Each path below is one point turned by a fixed rotation once a step. After each direction that follows a path, write how fast that rotation turns it, in degrees a step (0 if it stays still).
Each turn is a multiple of 5 degrees from 10 to 175, or 0.
Each row of a path follows its step; steps can be skipped.
path 1
step 1: [-34.3 -23.0 -23.8   3.5  19.0 -27.8  28.6  20.9 -24.3 -38.9 -43.6 -12.5
 -26.6  24.3  23.4 -13.4  21.5   9.0   3.9  31.8  -4.7   0.0   9.6 -27.4
   2.2  19.8  -0.8  14.6 -10.1 -28.6  -1.3  -8.7  27.8   0.4   3.3 -26.7
  -3.0  -3.3   8.6 -15.1 -10.0  -1.3 -24.1   9.6  -9.5  -0.6  10.2  17.3
  -3.5   2.8 -11.4  13.8  25.2  16.9  -7.7  -9.5 -22.0   8.9  -2.3]
step 4: [ 22.9   3.4 -25.6  22.5  16.2  18.4  -9.2  34.8  20.4 -24.4  -2.5  -2.1
  11.2  16.3  -0.8  -3.1 -30.6  23.1  -4.3  -4.5 -10.9  -3.0   6.0   4.8
  -9.3  31.5 -17.7   0.4  -8.9  20.7  -9.2 -47.1  -6.1  -0.4  14.8   2.9
 -14.4  14.3   1.2  -4.1  32.6  -7.2   0.2  38.0 -38.5  29.7   3.3 -15.3
   4.5  21.4  -7.7  -9.8  -3.3 -38.3  15.8  10.4  -3.8  -3.9 -28.7]
step 8: [-23.2   5.2  13.8  20.4  -4.8  -7.2 -16.8  37.3   2.7 -15.6 -42.0  12.3
  -5.4   0.0  30.5  -5.1   1.7  15.8  22.7 -14.3  -5.4  11.7 -30.1 -14.8
 -10.6  18.5 -19.9 -18.2  -1.3  47.9 -25.2  33.3  19.1  17.1 -29.3   9.6
  -3.5  27.1   3.6   1.8 -13.9   6.6 -12.3  -0.1  16.1 -35.9   2.1 -11.7
 -15.9  21.6  11.3  15.1   0.7   1.2  -0.1 -15.5 -16.5  -5.8  -7.2]
step 12: [-15.0 -11.5  13.2  -7.9 -33.6 -46.2  12.7  12.3 -30.3   2.1   4.6  18.3
  -6.8  -7.4   0.7   8.2  -4.4  12.3  29.0  -3.4 -16.0  34.7  -9.0  -5.4
  20.0  25.6  14.3   2.5 -31.2 -12.3  -5.1 -26.9   3.4  -6.6  26.7 -23.0
 -25.6 -23.5 -10.9  -6.6   6.3  -1.4   9.0 -13.8 -11.9   1.5   5.5  -6.0
 -31.6   4.3  -7.8  12.6  21.1  49.7  14.7   2.7  -8.6  13.3 -17.8]
step 14: [  1.3   6.7  14.6  17.0 -13.7   5.2   4.5   6.6  13.8   5.1 -25.9 -13.2
 -28.8 -26.7  18.6   8.3  -0.5 -17.3  -1.5  24.0  16.1 -25.3   8.1  16.2
 -33.4  28.0   9.4   7.7   8.5 -19.7 -10.3   1.6  34.5 -23.2 -31.0   7.4
  -4.2  18.6  -2.0 -12.3   8.6  42.5  -2.5  15.3  25.9 -15.6   6.9   6.6
  35.8   4.5 -10.8 -12.0  -9.8 -37.3   3.6 -36.9   8.3  16.5   2.1]
step 16: [ 25.1 -35.6  -0.8   6.5  -8.9 -31.5   3.5  10.0  -9.7 -13.3   4.2 -11.6
  35.0  42.7  -1.7 -29.2 -10.7  13.4 -21.4 -20.2  -8.3 -17.2  -0.3 -24.0
  11.7   5.9 -10.9  30.3  -7.0   8.4  29.2 -26.8 -10.2   4.6  18.2   5.4
  22.8   9.8   6.3  35.9  10.7   2.4 -10.5 -18.6 -18.8  19.5   9.5 -23.3
  -1.1   9.0  24.2  22.9 -27.4  -7.4  14.9 -16.7  -6.8 -22.1  13.2]
step 19: [-10.0  -1.9   2.3  22.1   7.0 -28.1   4.3  18.1  14.5 -37.3 -26.1  -5.6
 -43.4   1.6   7.8  25.1  11.9  28.2   6.1 -35.7 -11.3   6.7  12.9 -40.4
  10.3  -3.9  -7.3 -14.4  16.4 -28.9  19.6  15.3  -6.6   3.5 -21.0  11.4
  -9.2  29.7   1.4  -3.9  24.9 -18.4   0.5  -7.2   9.1   8.7   5.7  -1.5
 -21.0  19.8  20.0  -1.3  37.7  24.7   2.5   4.4   1.0 -11.0 -19.1]
step 20: [  3.2 -39.5  -7.5   6.4 -12.8  -2.5 -15.8 -22.0  11.5 -13.1   4.8   9.3
 -12.5 -16.1  32.6  -9.8  -8.1  13.7   3.6 -15.3  22.2  15.8 -19.1 -31.1
 -41.0 -21.1   4.0   3.6   9.0 -16.2 -20.2  28.3  19.3   3.9   3.0  49.4
 -17.8  20.0  -1.7   5.8  -1.3 -12.7  19.0   3.1 -26.0 -21.8  24.9  -9.2
  16.6  -5.6  18.3  20.2  13.5 -14.2  24.0 -23.8   2.4  14.3 -14.3]
step 21: [ -3.7  -0.1   5.9  -7.8  13.2  19.3 -15.3   4.5 -12.2   1.8   2.5 -23.2
  39.8 -16.8  -2.4 -12.9  -0.8 -41.2  -0.8   3.4  42.0 -11.0 -26.6  -2.6
 -30.2   8.9  -8.2 -17.7  -2.7  19.8 -41.5  -0.7  -0.7   1.1   1.1  27.5
 -11.1  19.1   8.5  -4.7  33.1  10.0 -11.1  31.8 -43.8  -6.7  28.8  -3.2
  13.0  17.7 -12.1  -8.6 -14.1 -10.7 -27.1  12.0  10.2   1.6  -2.8]
step 26: [-17.4   8.6   6.1  -3.9 -11.8  -1.1  -3.8  18.7  25.6  -4.2 -11.7   3.0
  -6.0  13.6  22.0  32.7  18.8  13.2  26.4   1.9 -20.8  -7.0 -13.1  -6.1
 -22.8  -0.9  10.9  26.4 -17.3  12.2  -5.1   5.0   0.9 -44.6 -24.6   7.1
  29.2  13.4  -9.0   3.6   7.9  -4.4  22.0   6.7  -2.0 -29.1   8.2  10.9
  19.6  45.9   2.9 -11.2  17.9 -12.5  45.3 -11.1 -16.1 -27.7  26.1]
Directions:
[  2.4   0.3   4.9   2.3   9.3  -6.8   3.3  -1.5   1.6   0.3  -9.3  -3.5
  -4.0   4.4  -0.7  -0.7  -7.5 -12.5   3.9   1.7   0.3  -1.2  -1.4 -13.4
  -1.6  -3.0   9.3   4.3  -1.5  -2.3   8.8  -1.4  -6.1   4.4   6.4   9.1
  -2.0   2.8  -7.2   1.0  -0.7   8.5   5.8  -7.8   1.8   6.7  -0.4  -0.9
  -0.2  -1.4 -11.2   0.7  -1.1  -3.8  -3.0  -1.8   0.8   4.9  -1.1]	20
[ -4.4   8.9   0.8  -5.6  -1.2   1.1   0.8  12.5   6.1  -2.2  -3.3   6.1
  -5.3   2.0 -11.7   2.4   3.9   0.1  13.7   0.0  -4.7  -2.4   6.8  -0.1
   2.3  -3.9  -6.1 -10.7  -4.1   0.9   4.2  -3.0   6.1   2.9   2.9   0.9
   3.5   5.0  -2.0  -3.6   5.5   0.9  -6.8   4.3  -7.6  -5.8  -3.9  -0.3
   4.7  -3.4  -6.8  -4.3  -7.4  -5.3   1.3  -3.0   2.8   4.1   1.6]	100
[  1.2  -5.7  -0.5  -2.4   0.4  -2.3   6.2  -0.3   2.1  -1.7  -5.0   2.9
  -1.9  -6.4   3.2   2.0  -1.1  -1.7   4.4  -9.5   3.3 -10.7  -7.8  -2.0
   6.2   1.2   5.8   1.2   4.4  -9.5  -9.7   5.8   8.8   7.8  -8.6  -0.1
   7.5   5.4  -4.2  -6.1  -5.2  -0.4   3.8   3.2  -2.6 -10.0   5.3  -0.2
   1.8   7.3  -4.0  -1.5   4.1  -7.4  -1.1   1.3  -7.7  -3.6   3.9]	60
[ -1.8   4.4  -2.9  -4.1   9.6  -2.1  -5.9  -6.1 -14.6   3.3   2.6   6.3
  -7.2  -3.2   1.8   1.3   4.6  -3.2  -1.6   3.3  14.4   5.7   8.5  -3.3
  -1.0   7.4   3.0  -6.2  -1.4  -4.4  -1.8   5.5  -1.0   6.2   6.9   2.2
   3.1   3.6   1.7  -2.9   1.7  -1.4  -7.5  -1.4  -5.1  -3.1  -3.6  -4.3
   1.8   7.0  -2.6   6.9   3.4   2.8   8.3   1.6   1.2  -4.1  -5.0]	35
[  7.8  -2.7   4.5  -2.0   6.5   3.7   1.7  -1.8   1.8  -1.5   0.5   0.2
  -2.1  -5.9  -7.6  -5.8   1.1  -4.3  -6.7  -4.7  -8.7   0.8   1.5   6.1
  -3.4   5.3   3.6   8.4 -14.8  -4.2   8.6  -8.0   0.8  -3.7  -2.3   1.8
  -1.2  -6.0   5.9  -5.6  -3.9   7.5  -2.3  11.1   2.0  -9.4  -2.6  -5.7
   0.6   6.7  -1.7   1.0  -0.4   0.5   6.0   0.3  -4.0   1.7  -4.9]	35
[-2.6 -9.8 -0.5 -3.3 -5.0 -1.2  0.4  3.9 -3.8  4.1  3.5  1.7  6.4 -9.3
 -2.2 -6.7 -7.4 -2.0  1.0 -7.0  6.9 -6.4 11.4 -7.1 -2.6 -7.4 -5.2  3.7
 -9.1 -5.6  3.6  9.2  3.1 -1.9 -2.7  3.5 -1.2 -8.8  3.4 -2.5 -4.6 -1.5
  2.4 -6.5 -6.5  0.6 -4.5  0.5  4.0 -4.6  5.4  3.2 -1.5 -2.0 -3.1  0.0
 11.4  1.9  3.8]	100
